Small tables with named rows and columns. After each table, cells are looked up by row and column.

lefiku =
|  | sas | bis |
|---|---|---|
| nidudo | 136 | 232 |
| rubeg | 212 | 142 |
| ses | 215 | 8 |
| ritufi | 42 | 202 |
| gof | 16 | 21 |
| zed | 69 | 108 |
| denen | 166 | 3 |
| kegetud | 245 | 230 |
| nobali | 123 | 10 |
| zivupu | 209 | 73 |
| fipeve | 234 | 40 |
| kad | 116 | 214 |
| pife | 243 | 200 |
| kufovi | 86 | 246 |

zivupu, sas -> 209
zed, bis -> 108
kegetud, sas -> 245
rubeg, sas -> 212
gof, bis -> 21
kufovi, sas -> 86
ses, bis -> 8
nobali, sas -> 123
denen, sas -> 166
zed, sas -> 69
ritufi, sas -> 42
pife, bis -> 200
denen, bis -> 3
pife, sas -> 243
kad, sas -> 116
kufovi, bis -> 246
fipeve, bis -> 40
Row with the largest bis: kufovi

zupak =
cols = bulo, budageg, bog
lupanip: [55, 239, 230]
dife: [191, 233, 71]
nunipam: [51, 141, 241]
sopevev: [241, 56, 56]

What is the bulo of nunipam in zupak?
51
What is the budageg of lupanip in zupak?
239
What is the bog of dife in zupak?
71
What is the bulo of lupanip in zupak?
55
What is the bog of sopevev in zupak?
56
What is the bulo of dife in zupak?
191
What is the bog of nunipam in zupak?
241
What is the budageg of dife in zupak?
233
What is the budageg of sopevev in zupak?
56
What is the bog of lupanip in zupak?
230
What is the bulo of sopevev in zupak?
241
What is the budageg of nunipam in zupak?
141
Row with the largest budageg: lupanip

dob.csv
,zun,felobo,bunu,nukugu,bok,bovizo,vem,kiz,mol,zurazo
navobi,346,460,276,318,502,407,372,434,369,667
fefutus,377,431,605,436,464,433,483,390,402,517
mis,338,419,663,431,464,426,491,361,379,541
tur,283,396,759,412,466,404,514,314,339,581
rifu,395,460,347,372,484,429,409,443,404,587
zad,411,460,377,393,477,434,422,447,420,552
fulasad,386,432,585,443,461,438,482,399,413,512
rak,248,458,109,181,539,352,294,412,285,856
nilik,450,457,478,458,460,458,465,454,452,466
fitezo,294,400,741,416,468,415,510,322,350,576
bupar,413,444,535,448,459,450,475,421,428,488
timovu,420,449,528,447,463,449,471,428,430,489
bofotop,419,473,476,487,461,392,431,463,444,468
voves,367,428,617,434,462,432,490,383,393,525

mol of fulasad is 413
kiz of tur is 314
vem of timovu is 471
felobo of fulasad is 432
kiz of voves is 383
vem of voves is 490
Row with the largest felobo: bofotop

Table tumur
,kidodid,gomel,san,bezazuf,nokupog,patep,dom,nupenad,zime
zamel,14,196,221,99,192,80,218,149,208
femusud,24,95,180,69,181,48,161,226,195
rubete,231,173,14,230,28,167,232,36,13
pob,226,11,10,236,36,237,13,14,217
kororab,238,11,87,9,215,231,15,22,57
bigerig,20,200,200,44,194,60,143,130,72
rolev,12,150,230,208,223,144,234,209,13

rolev, zime => 13
bigerig, gomel => 200
pob, kidodid => 226
zamel, patep => 80
pob, nupenad => 14
kororab, gomel => 11
kororab, dom => 15
femusud, dom => 161
kororab, nupenad => 22
zamel, san => 221
kororab, kidodid => 238
bigerig, nokupog => 194
bigerig, dom => 143
pob, patep => 237
rubete, kidodid => 231
bigerig, zime => 72
Which row has the largest gomel? bigerig

pud =
cols = bom, bopip, nevamig
sud: [314, 7606, 8044]
nuduvum: [486, 7815, 8014]
dalomef: [1122, 7898, 7009]
kis: [593, 6265, 8035]
tov: [6267, 8016, 6961]
vak: [3578, 8185, 8269]
kemo: [587, 7940, 8040]
zugol: [5936, 8223, 6755]
zimavu: [8183, 3024, 727]
zogo: [8136, 756, 444]
desit: [413, 7372, 7795]
keku: [3106, 8222, 8251]
kefi: [8035, 6764, 545]
daru: [876, 6266, 7169]

desit, bopip -> 7372
daru, bopip -> 6266
dalomef, nevamig -> 7009
kefi, nevamig -> 545
sud, bopip -> 7606
kefi, bom -> 8035

num =
|  | noze | tid | doz | dat |
|---|---|---|---|---|
| les | 199 | 227 | 52 | 200 |
| fel | 57 | 125 | 32 | 151 |
| dizubu | 83 | 105 | 118 | 149 |
| faf | 188 | 110 | 199 | 182 |

dizubu, tid -> 105
faf, tid -> 110
faf, noze -> 188
dizubu, dat -> 149
faf, dat -> 182
faf, doz -> 199
fel, noze -> 57
fel, doz -> 32
les, doz -> 52
les, noze -> 199
les, tid -> 227

tov:
          mir   bis  nunuzem  tilavam  dudub   dov  vasalaz  labave  vosi
nim       0.2   0.2     -0.1      0.0   -0.1  -0.2      0.0     0.2   0.2
rez      -0.4  -0.4      0.3      0.0    0.4   0.5      0.1    -0.5  -0.5
sibu      0.4   0.5     -0.3      0.0   -0.4  -0.5     -0.1     0.5   0.6
fis      -0.3  -0.3      0.3      0.0    0.3   0.4      0.1    -0.4  -0.5
tif      -0.3  -0.3      0.3      0.0    0.3   0.4      0.1    -0.4  -0.4
kuvuku    0.3   0.4     -0.2      0.0   -0.3  -0.4     -0.1     0.4   0.5
tosuku    0.1   0.1      0.0      0.0   -0.1  -0.1      0.0     0.1   0.1
mut       0.3   0.3     -0.2      0.0   -0.3  -0.4     -0.1     0.4   0.5
nofe      0.4   0.4     -0.3      0.0   -0.3  -0.4     -0.1     0.5   0.5
bove      0.0   0.0      0.1      0.0    0.1   0.1      0.1    -0.1  -0.1
kulegag  -0.3  -0.3      0.3      0.0    0.3   0.4      0.1    -0.4  -0.4
tegidog  -0.4  -0.4      0.3      0.0    0.4   0.5      0.1    -0.5  -0.5

What is the dudub of kuvuku in tov? -0.3
What is the labave of kuvuku in tov? 0.4
What is the vasalaz of kuvuku in tov? -0.1
What is the nunuzem of fis in tov? 0.3
What is the vosi of kuvuku in tov? 0.5
What is the mir of tegidog in tov? -0.4
What is the vosi of tosuku in tov? 0.1
What is the bis of bove in tov? 0.0
What is the dov of kuvuku in tov? -0.4
What is the dov of mut in tov? -0.4

lisegi:
	bome	nifotu	zev	biref
gapod	63	62	62	48
mesovi	43	45	33	25
pas	60	53	26	58
zan	37	45	72	39
zofev	46	44	31	22
kom	31	40	40	69
dilobun	76	47	64	39
guk	30	60	64	47
retiva	44	47	25	37
vona	61	39	74	49
bira	40	58	54	71
veze	55	48	79	44
ponuta	57	22	44	59

What is the zev of retiva in lisegi? 25
What is the biref of ponuta in lisegi? 59
What is the zev of ponuta in lisegi? 44
What is the bome of bira in lisegi? 40
What is the bome of guk in lisegi? 30
What is the biref of gapod in lisegi? 48
What is the bome of zan in lisegi? 37
What is the biref of zofev in lisegi? 22
What is the bome of vona in lisegi? 61
What is the biref of guk in lisegi? 47
What is the nifotu of pas in lisegi? 53
What is the nifotu of veze in lisegi? 48
What is the biref of dilobun in lisegi? 39
What is the bome of gapod in lisegi? 63
What is the biref of bira in lisegi? 71
What is the zev of mesovi in lisegi? 33
What is the bome of pas in lisegi? 60
What is the nifotu of zan in lisegi? 45
What is the biref of vona in lisegi? 49
What is the biref of veze in lisegi? 44

fem
fields: sok, zani
fef: [-0.747, 0.288]
gesa: [0.132, 0.119]
tumasum: [0.529, 0.070]
rati: [0.364, 0.089]
mavu: [-0.015, 0.155]
dem: [0.246, 0.114]
geki: [0.097, 0.123]
ver: [-0.007, 0.125]
dis: [0.140, 0.140]
marap: [0.221, 0.111]
mirugo: [0.428, 0.099]
moki: [0.381, 0.073]
guvog: [-0.407, 0.198]
novesaz: [-0.361, 0.214]

What is the zani of marap in fem?
0.111
What is the sok of mirugo in fem?
0.428
What is the sok of geki in fem?
0.097
What is the sok of mavu in fem?
-0.015
What is the zani of fef in fem?
0.288
What is the sok of novesaz in fem?
-0.361
What is the sok of fef in fem?
-0.747
What is the zani of geki in fem?
0.123
What is the sok of marap in fem?
0.221
What is the sok of dem in fem?
0.246
What is the zani of mirugo in fem?
0.099

liv.tsv
	fezib	lemi	zum	taluvi	megim
femizit	51	61	72	71	28
pab	65	57	58	63	59
gefos	57	59	64	61	56
lal	77	56	59	70	60
nodub	62	60	56	61	58
vupubi	74	61	77	62	73
lisikig	12	70	55	41	73
pofoze	71	66	67	76	58
tad	58	63	49	71	47
gutu	64	58	57	59	58
gozira	64	58	56	60	57
vav	65	62	57	62	58
kal	64	62	62	62	59
zar	83	65	39	51	47

What is the zum of pofoze in liv?
67
What is the fezib of tad in liv?
58
What is the zum of lisikig in liv?
55
What is the lemi of femizit in liv?
61
What is the taluvi of tad in liv?
71
What is the fezib of lisikig in liv?
12
What is the fezib of gozira in liv?
64
What is the megim of kal in liv?
59
What is the megim of pofoze in liv?
58
What is the zum of gutu in liv?
57
What is the zum of vupubi in liv?
77
What is the zum of tad in liv?
49
What is the lemi of kal in liv?
62
What is the fezib of vav in liv?
65
What is the fezib of pab in liv?
65
What is the fezib of femizit in liv?
51
What is the taluvi of femizit in liv?
71
What is the zum of lal in liv?
59
What is the zum of pab in liv?
58

